T: several groups of rows, each row roughly a mix of its group's hidden directions:
T (124 x 11):
[[  9  48   8  15 -32 -10  13   1  -7  19 -51]
 [ -6  -1 -10 -42  -2  28  12  34 -20  20 -48]
 [  8 -41 -28 -28  20   3   6  53  -6  17 -16]
 [ 12  42   7   9 -35  -8   5   2 -11  22 -56]
 [ 12  44  10 -13 -35   4  52 -15 -10  13 -16]
 [-18 -40  -9   6  21 -39 -10   8  15   1  52]
 [-13  43  14  -1  -1   0  16 -15   9   6 -65]
 [  7  39  33  14  11   3  31  30   1 -30  37]
 [-29 -18  -4   0  36 -29   4  19  17  10  54]
 [ -3  48  45 -14  16  12  28  21   4 -29  10]
 [ -6  14  52  -4  10 -35  14   1  -8  13 -49]
 [-32  29   8   8  25 -27  23  13  37  36  20]
 [-41  53  13  -6  14 -12  40  -5   7  14   9]
 [ 19  32   2  53 -38  25  10  -8  -5  -5 -23]
 [  1  57   5  -8 -15  14  25   5  -1  28 -44]
 [ -4   4  51  -9  18 -41   3  15  -7  14 -43]
 [ 15  26  -8  61 -39  16  -6 -19  -7  -9  -8]
 [-17  61  21  -6  30  27 -16  18   1  11  17]
 [-37  21 -19   1  17 -19  32  -2  28  24  43]
 [  7 -20   2 -24  11   2  -1  45 -20  19 -56]
 [  2 -46 -49  23  -6  -5 -29 -24  -1  19  13]
 [ 22  22  17  -1 -31  25   0 -16 -22  -8 -58]
 [-15  32  -1  16   0  -6  15 -25  17  13 -65]
 [  0  19  35 -23  -3   8  31   5  -7  17 -60]
 [  4 -12 -56  14 -18  38 -26  -7   7  -3  33]
 [ 15 -47 -20   1 -39 -46  -2  -6  -3  18 -14]
 [-24  -1  10 -51  31 -12  24  43   4  14   6]
 [-20 -45  -5 -15  31  -5   9  10  -4 -17  55]
 [  6  52  13  11 -25  -7  11   4 -12  16 -53]
 [ 19  24  10  -3 -29  25  -3 -20 -19   1 -61]
 [ -7 -50  -7  14  27  -5 -35  -1   5 -21  43]
 [-19 -28  -7  12  25 -25   3  12  14   2  64]
 [-10 -56 -17  16  23 -21  -9   4  14 -14  42]
 [-30  -5   1 -14  40 -22   3  24  17  10  54]
 [  9 -27 -36  49 -25 -16  24   3  14 -14  26]
 [-24 -37  -3   1  27 -38 -13   4  10   8  50]
 [ 39 -23   0  -3 -33  38 -20   1 -19 -14 -39]
 [-42  32   5   7  25 -35   8  -2  25  23  33]
 [-13 -36 -10 -14  32  22  -9  -7  13 -30  51]
 [-14  56  16   0  32  47   8   9   2  -6  -1]
 [ 20 -45 -13  15  -2   0  -9  23  -5 -17  57]
 [ 15 -10  36 -28  21  -7  33 -50   0 -23 -13]
 [  4 -40 -43  15 -13  -4 -36 -22 -10  28 -22]
 [-40  53   9  12  18 -16  24   7  20  26  12]
 [ 15 -34 -10   2  -6  -3  -7  24 -15 -12  67]
 [ 13 -51 -18   1 -34 -44 -11  -7  -1  13 -22]
 [-24 -26   1  -3  34 -28  -5   9  13  -2  60]
 [ 17 -45 -14 -18 -28 -20  17 -16  -8  -4 -49]
 [ 25 -26 -16 -15 -27   3  30   8   1 -20 -56]
 [-23  36  15  -5  49  35 -20   7   4  -5  29]
 [ 13 -53 -26   4  -3   3 -21   8  -6  -8  53]
 [ 20 -47  -7   9   3  -9 -13  23  -3  -5  59]
 [ 14  44  53 -17  12  18   4  19  14 -20 -22]
 [-22 -30  -8 -37  25  30  -7 -13   9 -30  39]
 [-22  50  17  17  27  15  -1  16   4  16  45]
 [  9  -2 -22  41 -47 -29  36  14  -2   3 -18]
 [ 24  33  -3  14 -35  28   9 -13  -7  -2 -54]
 [-15  35  10   3  -1  -8  15 -20  14  14 -67]
 [ 41 -39 -22  -1 -26  37  10  21  -7  -4 -27]
 [ 18 -60 -15 -21 -22 -26  13 -15  -4 -18 -24]
 [ 18  30   1  26 -38 -17  10   3   2  22 -53]
 [ 12   4 -26   4 -25  47 -31  -9 -13 -34  32]
 [-14  63  15   7  22  27 -27  15   3  15  14]
 [ 23 -33 -18 -33 -31  -9  29 -14  -7  -3 -44]
 [-22  45   9   6  32  22  -6  15   4  17  48]
 [-16 -46 -19 -38  31 -33   3  11   8  18  18]
 [ 18  41   4  -3 -36  14  18 -10  -9  11 -54]
 [ 20  34   8  11 -33 -12  -7   5 -17  31 -53]
 [  2  35  51 -26  35  17   4  15   7 -20  20]
 [ 17  45   3 -11 -36   8   7 -15  -8  20 -51]
 [-24  21  44 -16  30 -37   0  -5   8  26 -29]
 [-14  36  24  36  -5 -29   2 -26   4 -20  41]
 [-16  35  35 -17  -2  -2  41  20  -1  21 -40]
 [ 26 -23 -31  60 -28 -19   3   9   4   4  10]
 [ -3 -54   1  28  14 -21 -23  18   7 -32  28]
 [  3  53  47 -18   3  12  25  22   2 -23   1]
 [  8 -35 -13  -5   6   8 -15  13 -12 -13  69]
 [ -8  56  12  -5  27  49   6  18   5 -10  -4]
 [-10  25  -8  29   7   9 -19 -45  34   1  42]
 [ -6  56  36 -20   2  22  24  13  -3 -29 -13]
 [-26  -8   1 -13  39 -19  -3  18  14   5  61]
 [ 17 -28 -17 -16 -42 -31  17  -8  -7  22 -43]
 [ -8  22  42 -12  11 -21  43  27   2  17 -34]
 [ 14  18   0  42 -48  13  -1 -33 -12  -2 -33]
 [ 15  40  27   1 -26 -27  15  18 -14  29 -39]
 [ 18 -22  18   3  18  -3  -8  41 -19 -14  57]
 [ -3  20  10  25 -10  -6   6 -37  17 -27  58]
 [ 37 -37 -19  -1 -29  32 -22 -12 -21 -21 -23]
 [ 18 -38 -18 -20 -29 -21  13 -12  -2  -4 -54]
 [ 14 -36   3  -9   9 -10 -10  24 -10   0  67]
 [-25 -10   0 -16  40 -18   9  16  17  -1  59]
 [ -9  44  33  12   0  -5  24 -28   8 -30  39]
 [-15  24  47 -26  37 -16  17  12  13  19 -28]
 [  7 -32 -48  38 -21 -13 -24 -13 -14  26  -8]
 [ 16 -38  -9  -7 -14   2  -6  30 -19 -17  58]
 [ -1 -36 -41  13  -9 -19 -30 -24 -13  41  -4]
 [  5 -19   2 -30   6  11 -10  27  -9  29 -62]
 [ 14  51   8  -8 -35   9   4 -20 -11  20 -44]
 [ 19  40   8  -2 -22  37  -1  -5 -10  -7 -55]
 [ 11 -50 -15 -10 -31 -48 -17 -15  -3  16 -11]
 [-20  23  39 -12   8 -32  30  37  -2  20 -25]
 [-20 -34  -3   0  43  -3  -7  15   9 -12  56]
 [ -6  43  18  -5  -2  -1   5 -13   7  15 -66]
 [  9 -31 -23 -31  -7  22  13  37 -14  20 -43]
 [  7  39  14  40 -39  17   4 -29  -7  -2 -31]
 [ 23 -52 -15   3  -1  -7 -30  10  -4  10  49]
 [ 18  36  17  56 -29   8  13 -20   1 -20   3]
 [ 17 -31 -34  35 -41  -3  -7 -33   1 -10  22]
 [-33  51   7  22  15 -21  39   2  14  20  11]
 [-10   5  38 -32  32 -19   6  26  -4  19 -44]
 [-14 -50  -8   8  31 -21 -37  11  12 -14  31]
 [ 28  30   0   7 -37  28   5 -22 -13  -3 -50]
 [ 19 -58  -7 -19 -24 -24   8 -18  -8 -21 -31]
 [-14  42  -1  33  20  24 -23   0   7  18  45]
 [ 11 -39 -12 -38  17   7 -18  46 -25  -5 -20]
 [ 15 -35 -10   1  -2   6  -8  17  -2 -20  69]
 [-20 -23   3 -39  36 -32  18  25  16  12  31]
 [-13 -50 -17  -9  26  21  -8  -6  14 -33  39]
 [-22 -15   7 -63  37  -9  -2  26   2  14   1]
 [  4  36  35  36   3  -3 -26 -35  26 -11  23]
 [-12 -44 -12 -50  18 -19  15  -1  16   5  34]
 [-22 -44  -7  16  45  -3 -22  11   8 -11  40]
 [ 25  29   6   2 -32  30   6 -10 -14  -8 -57]
 [  6 -36 -35   4 -16 -14 -33 -24  -5  40 -27]]

which group is each row in? (one row of each group first):
[  8 -17   4 -26  -4   5   1  56 -32   2 -43] => <48>
[ 18 -59 -18   3 -26 -23  19 -14  -2 -13 -32] => <55>
[ -1  49  47 -37   2   9  23  14   5 -13 -10] => <43>

[ -2  13  51  -2  15 -39  17  31 -14   1 -33] => <48>
[ 19  21  -3  46 -34  22 -21 -31 -18 -16 -23] => <48>
[-14  12  40 -49  39   8  -5  12 -14  -2  28] => <43>
[-22 -11   9 -54  42 -14   0  10  -1  25 -28] => <48>
[ 34 -29  -3 -13 -32  33   0  -9 -19  -9 -47] => <48>
[  6 -36 -11  -4   1   5  -4  20 -13 -20  68] => <43>
[  8  61   4  -8 -29  13  22 -13  -7  28 -27] => <55>
[ -4 -55  -1   6  23  -7 -19   2  -1 -27  48] => <55>
[ 17 -33 -39  24 -37  13 -26 -31  -3  -9  17] => <48>
[ 18  11 -30  62 -36  18  12  -9   0  -4   4] => <48>
